In the data rows, 500 means zero.
Here are some numbered points:
tensor([614, 743, 508, 437, 606, 461, 501, 643, 638, 690, 499, 687, 552, 495, 603, 373, 560, 475, 576, 541, 460, 431, 680, 512]) 0
tensor([444, 595, 575, 642, 539, 520, 482, 356, 589, 663, 526, 420, 352, 464, 488, 406, 534, 386, 577, 553, 376, 462, 602, 544]) 1
tensor([551, 607, 498, 404, 433, 430, 410, 358, 388, 378, 572, 543, 438, 372, 390, 509, 371, 336, 359, 474, 541, 471, 455, 482]) 2
tensor([621, 671, 644, 552, 471, 483, 496, 444, 476, 400, 586, 389, 643, 540, 546, 587, 311, 429, 450, 412, 559, 559, 593, 408]) 3
tensor([653, 658, 482, 634, 449, 517, 516, 583, 478, 459, 590, 410, 720, 689, 713, 723, 433, 492, 652, 493, 567, 648, 621, 426]) 4
tensor([538, 548, 301, 340, 546, 560, 274, 363, 308, 330, 566, 579, 624, 527, 542, 581, 310, 365, 390, 359, 579, 607, 464, 349]) 5
tensor([492, 471, 437, 374, 469, 362, 414, 403, 296, 312, 407, 548, 537, 439, 505, 366, 443, 497, 480, 315, 306, 483, 486, 411]) 6
tensor([279, 511, 432, 522, 287, 393, 551, 286, 251, 334, 505, 395, 286, 381, 518, 329, 440, 329, 549, 253, 304, 469, 484, 473]) 7
tensor([481, 512, 422, 627, 474, 542, 547, 524, 240, 388, 458, 370, 417, 337, 404, 325, 514, 452, 516, 290, 345, 455, 428, 500]) 8
New points follow, each followed by the numbers of its two nearest points above by angle, seen from the average point of the numbered points, nearest first.
tensor([433, 559, 462, 427, 474, 391, 381, 608, 549, 449, 362, 352, 485, 331, 518, 373, 494, 347, 382, 328, 551, 385, 467, 389]) 8 6
tensor([480, 508, 473, 344, 403, 578, 544, 545, 287, 356, 584, 527, 435, 371, 527, 383, 511, 534, 611, 503, 550, 499, 465, 504]) 8 6
tensor([641, 733, 673, 546, 634, 628, 671, 697, 545, 703, 591, 570, 468, 545, 550, 419, 630, 552, 500, 635, 714, 637, 530, 606]) 0 1
tensor([552, 515, 400, 340, 485, 507, 415, 342, 465, 577, 400, 515, 459, 469, 447, 541, 478, 492, 344, 512, 320, 454, 540, 297]) 6 2
tensor([430, 400, 590, 606, 571, 356, 411, 415, 486, 397, 402, 424, 568, 641, 574, 618, 440, 516, 563, 356, 355, 537, 460, 453]) 4 6
tensor([721, 671, 445, 452, 447, 547, 583, 567, 658, 692, 503, 731, 509, 454, 527, 397, 599, 434, 478, 687, 573, 635, 372, 516]) 0 1
tensor([532, 465, 455, 422, 540, 500, 539, 427, 538, 575, 443, 570, 350, 497, 386, 440, 454, 440, 350, 522, 439, 484, 458, 519]) 1 2
tensor([431, 476, 657, 458, 653, 466, 527, 648, 473, 532, 549, 710, 504, 694, 516, 735, 537, 669, 753, 487, 583, 713, 661, 694]) 4 0
tensor([440, 474, 502, 609, 477, 351, 446, 386, 506, 358, 368, 392, 433, 637, 582, 636, 402, 654, 371, 532, 433, 476, 397, 583]) 4 1
tensor([439, 410, 373, 489, 586, 596, 651, 434, 374, 479, 655, 677, 434, 566, 438, 559, 610, 646, 523, 578, 730, 527, 592, 623]) 0 4
tensor([590, 671, 588, 350, 491, 538, 562, 486, 656, 651, 659, 661, 571, 589, 462, 699, 593, 449, 519, 652, 568, 482, 657, 420]) 0 4
tensor([588, 649, 428, 404, 577, 538, 571, 604, 576, 601, 508, 645, 556, 363, 549, 357, 488, 587, 420, 617, 537, 542, 527, 572]) 0 1
tensor([257, 426, 311, 396, 349, 341, 437, 296, 407, 457, 405, 167, 393, 235, 238, 286, 400, 373, 383, 446, 133, 244, 418, 428]) 7 8
tensor([508, 369, 506, 441, 510, 387, 490, 386, 621, 394, 600, 526, 520, 657, 525, 568, 552, 393, 670, 434, 357, 621, 413, 534]) 4 1
tensor([412, 343, 459, 601, 410, 547, 522, 288, 539, 557, 539, 318, 375, 419, 533, 573, 530, 496, 386, 546, 579, 529, 555, 337]) 1 7
tensor([604, 617, 573, 502, 602, 613, 489, 455, 517, 649, 596, 551, 429, 485, 527, 445, 549, 673, 392, 626, 496, 614, 577, 399]) 0 1
tensor([518, 355, 438, 572, 598, 442, 474, 423, 460, 625, 543, 411, 575, 440, 373, 492, 313, 358, 435, 377, 502, 529, 454, 573]) 1 2
tensor([498, 554, 525, 393, 352, 547, 537, 462, 489, 530, 532, 332, 326, 456, 498, 427, 509, 476, 430, 517, 613, 493, 451, 374]) 1 2
